One turn sends every row of this set to another row. A few are shown first. Where does it send the rows asked after them?
J982: [15, 11, -5, 18, 12, 5, 2, 22, -10, 15, 0, 11, -2, 15, 13, 11, -11, 7, 6, -5, -5, 6, 13, -22, 1, 7, 4, -12, 2, 16, -2, -17, 10]
J428: [1, -6, 8, -9, 5, -7, -5, -18, -27, 0, 0, -3, 9, 5, -6, -3, 6, 3, -6, -3, 5, -8, 16, -8, -4, 8, -13, -12, -1, 34, -8, 8, 2]
J529: [-1, 15, 7, -3, 3, -9, 4, 3, -25, 20, 5, -2, 0, 5, 8, -5, -3, 13, 15, 5, -5, 16, 20, -15, -13, -2, 4, -15, -10, 18, -17, 4, 9]
J161: [-3, -19, 2, 8, 19, -3, 10, -12, -7, 8, -1, -3, -4, -16, 2, -9, -16, 14, -15, -15, 8, 4, -9, -2, 9, 19, -8, -12, -10, 28, -1, 1, 5]
J621: [4, 5, -4, 1, 6, -13, 7, -14, -2, -6, -7, 5, 5, -9, 8, -8, -7, 8, -7, 1, 17, 1, 12, -14, -15, 2, -25, -1, -3, 27, -7, 17, -7]
J219: [-6, -1, 26, 10, -5, -2, -1, 4, -3, -7, -2, -7, 9, -5, -5, 8, 6, -2, 21, 14, -11, -9, 16, -1, 0, 0, 5, 2, 2, -9, 10, -8, 11]
J218: [-7, -7, 20, 13, 12, -1, -1, 6, 23, 17, 8, 2, -4, -15, 0, -8, -14, 5, 17, 4, -9, 3, 6, -11, -10, 1, 10, -7, -1, -14, -7, -5, 4]
J364: [-4, -6, -12, 31, 20, -6, 9, -8, -9, -2, -7, -4, -15, 2, 14, 17, -21, -2, -7, -13, 12, 9, 18, 0, 21, 7, 2, -7, -4, 10, 3, 6, -1]
J787: [1, -21, 0, 9, 15, 0, 7, -12, -11, 10, -1, -1, 4, -21, -3, -10, -13, 14, -7, -16, 4, 7, -7, -2, 12, 18, -7, -12, -16, 26, 1, -9, 11]
J957: [-10, -14, -10, 29, 23, 5, 1, -5, -5, 2, -6, 3, 16, 8, 12, 1, -11, 13, 5, -8, 1, 14, 2, -6, 12, -1, 2, -13, 2, 16, 0, -29, 13]
J833: [-22, -9, 11, 10, -1, 10, 15, -17, 10, 14, -4, -12, 11, -7, -17, -11, 0, -6, 6, 7, 5, 5, 10, -7, -10, 2, 10, -10, -1, -7, 9, -11, 17]
J759: [12, -6, 10, 4, 2, -9, 7, -7, 7, 5, -3, 11, -10, -9, -11, 0, -15, -6, -6, -4, 1, -4, 15, -16, -5, -3, 30, 7, -10, -17, 7, 8, -5]
J298: [0, -6, 6, 10, 2, -5, 2, -6, -1, 0, -20, 4, 11, -1, -8, 3, -7, -10, 0, 6, 8, -8, 17, -15, -5, -17, 14, 15, 3, -22, 9, 1, 5]
J49: [-10, -6, 12, 5, -3, -7, 16, -21, 7, -3, 4, 9, 10, -4, -6, -6, -5, -1, 10, 1, 7, 8, 16, -9, 2, 4, 24, 10, -5, -23, 4, 8, 0]
J868: [6, -18, 16, 20, -5, 9, 1, -5, 8, 2, -7, 10, -1, -5, -5, -6, -3, -21, 2, -9, -12, -16, 8, -12, -12, 5, 5, -3, 5, -2, 3, -19, 12]
J234: [12, 0, 10, 13, -5, -3, 10, -17, 8, -7, -6, 20, 17, -12, -8, -6, -12, -12, 10, -4, 6, -17, 14, -12, 8, 10, 14, 13, -1, -10, 7, 0, 4]
J942: [-6, -7, 1, 17, 24, -13, 6, -18, -7, -6, -8, -2, -3, -11, 14, 7, -16, 0, -19, -1, 15, 5, 9, -1, 6, -5, -16, 1, -2, 23, -2, 12, -2]
J402: [7, 13, -19, 6, -6, -8, 7, -7, -2, -5, -4, 8, 4, 12, 6, -6, -5, 8, 16, -7, 16, 3, 26, -17, -14, 12, -11, -12, -2, 19, -7, 11, -11]
J404: [-1, 21, -3, -3, 3, -8, 9, 0, -20, 17, 0, -7, -2, 5, 8, -8, -3, 18, 16, -1, -2, 16, 21, -16, -14, 0, -1, -16, -3, 17, -13, 8, 4]
J335: [10, 6, 18, 6, 1, -1, 6, -6, 10, 11, 0, -4, -3, -24, -21, -4, -12, -6, 6, 6, -7, -15, 14, -5, -3, 7, 22, -14, -13, 9, 12, -8, 7]
J100: [1, -11, 14, -9, 3, -8, -6, -13, -30, 7, 6, -1, 13, 0, -11, -1, 6, 1, -1, -3, 6, -2, 16, -5, 2, 13, -9, -12, -9, 31, -7, 4, 6]
J668: [16, 14, -9, 20, 13, 0, 2, 19, -8, 11, -2, 7, -4, 15, 12, 11, -14, 4, 10, -13, -2, 3, 17, -17, 6, 13, 4, -15, 9, 19, -1, -14, 3]
J170: [1, 8, -25, 26, 1, -5, 11, -5, -6, -2, -6, 0, -11, 15, 12, 5, -16, 5, 17, -16, 11, 11, 28, -8, 6, 13, 7, -15, -5, 7, -2, 5, -6]
J517: [-14, -13, -7, 31, 22, -3, 7, -7, -8, -4, -7, -3, 10, 9, 19, 3, -13, 10, 6, -11, 3, 14, 3, 0, 14, 3, 2, -11, 7, 17, 0, -20, 10]
J851: [2, 4, 3, 11, 9, -4, 11, -10, 17, 13, -14, 9, 15, -20, -7, -12, -25, 0, 10, 4, 13, -6, 9, -15, -2, -6, 14, 8, -2, -18, 2, 4, 5]

J234 -> J759
J335 -> J218
Where do these go?
J982 -> J787
J668 -> J161
J621 -> J170

One turn sends every row of this set to another row. A few are shown first. Where does it send the rows asked after them?
J964: [3, -1, -10, -3, 0, -13, -12, 13, -3, 12, 12, 2, 7, 7, 19]
J607: [1, 2, -14, 4, 0, -5, -7, 16, -2, -15, -2, -5, -9, -18, 16]
J830: [0, 2, 12, 2, -15, -3, -12, 3, 1, -19, -23, 6, -4, 5, -9]
J456: [-21, 0, -10, 1, 17, -9, 8, -12, -6, -1, -14, 6, -8, 9, -6]
J590: [1, 9, 5, -6, 0, 3, 6, 1, 2, -25, -11, 4, -12, -2, 22]
J820: [9, -14, 1, 7, -14, -12, -4, 5, -17, 2, 9, 3, 8, -17, 1]
J403: [15, -15, 14, 2, -15, -10, 6, -7, -12, -10, -3, 13, 4, -9, -2]
J166: [-22, 6, -10, -2, 22, -6, -2, -8, -5, 1, -10, 7, 6, 10, -3]
J112: [-12, 12, 1, 5, -14, -2, -22, 16, -6, -2, -7, -7, 4, 4, 5]
J39: [-20, 1, -16, 1, 22, -10, -5, -4, -5, 1, -10, 6, 5, 4, -8]
J638: [-1, 8, 15, -1, 0, 3, -5, -12, 3, -13, 17, 16, -1, 6, 20]
J986: [0, 7, 6, 15, -5, 1, 9, 2, -21, 11, 15, -1, -4, 1, -3]
J274: [-15, -2, -12, 1, 21, -11, -2, -8, -2, -4, -15, 10, 3, 3, -13]
J375: [5, -1, 22, -4, -14, -2, 8, -9, -15, -4, 2, 11, 8, 4, 14]
J822: [17, -16, -12, 1, -2, -21, -10, 10, 3, 0, 1, 9, 0, -5, 0]
J469: [11, -7, 12, 4, -1, -4, -5, -12, 8, -23, 8, 22, -8, -6, 3]
J770: [7, -10, -4, 12, 0, -9, -17, 0, 3, -12, 19, 12, -4, -18, 1]
J393: [-19, 4, -2, -5, -5, 14, -14, 3, 4, 9, 15, 6, -3, 0, 10]
J619: [18, -11, 6, -8, -3, -14, 3, -4, 6, -11, -9, 19, -3, 9, 3]
J530: [-24, 2, -12, 2, 17, -9, 6, -9, -7, 3, -11, 3, -6, 10, -2]
J159: [3, 8, 15, 11, -6, 5, 16, -7, -18, 4, 8, 5, -6, 7, -3]
J817: [-23, -1, -16, 4, 17, -11, 3, -7, -7, 4, -10, 2, -6, 5, -6]
J650: [5, 5, 8, -12, -2, -7, 1, -1, 1, 1, 1, 12, 3, 21, 22]
J892: [-12, 2, 12, -11, -7, 17, -3, -11, 10, -5, 2, 17, -9, 7, 6]
J24: [-19, -4, -14, 4, 17, -12, 5, -10, -6, 0, -14, 4, -8, 4, -9]
J780: [-18, 3, -7, -3, 21, -7, 1, -12, -3, -5, -15, 11, 3, 10, -7]
J405: [7, -2, 3, 19, -6, -3, 9, 2, -19, 6, 10, 1, -6, -7, -14]
J278: [-9, -12, -11, 2, -6, 5, -18, 6, 7, 3, 10, 7, -8, -16, -8]
J125: [-10, 14, 14, -1, -15, 3, -13, 5, -3, -10, -15, 1, 1, 14, 6]
J222: [-2, -14, 3, -4, -7, 8, -6, -7, 13, -11, -3, 19, -14, -9, -13]
J199: [-6, 14, -4, -3, 1, 2, -2, 11, -3, -13, 0, -5, -7, -5, 29]
J684: [-2, -1, -2, 9, -15, -8, -22, 14, -2, -11, -14, -2, -1, -6, -10]
J87: [9, -2, 12, 14, -6, -1, 16, -6, -16, -1, 3, 7, -9, -1, -14]
J447: [-4, 5, -1, 7, 1, -2, -17, 1, -1, -2, 27, 7, 2, -6, 19]
J753: [-1, 1, 8, 1, -14, -5, -2, 3, -20, 8, 14, 1, 13, -4, 17]
J480: [8, -3, -5, 1, -1, -5, 1, 7, 3, -26, -13, 3, -15, -16, 9]

J770 -> J469
J405 -> J87
Where do these go?
J456 -> J530
J753 -> J820
J830 -> J125
J619 -> J650
J39 -> J274
J590 -> J199
J222 -> J892

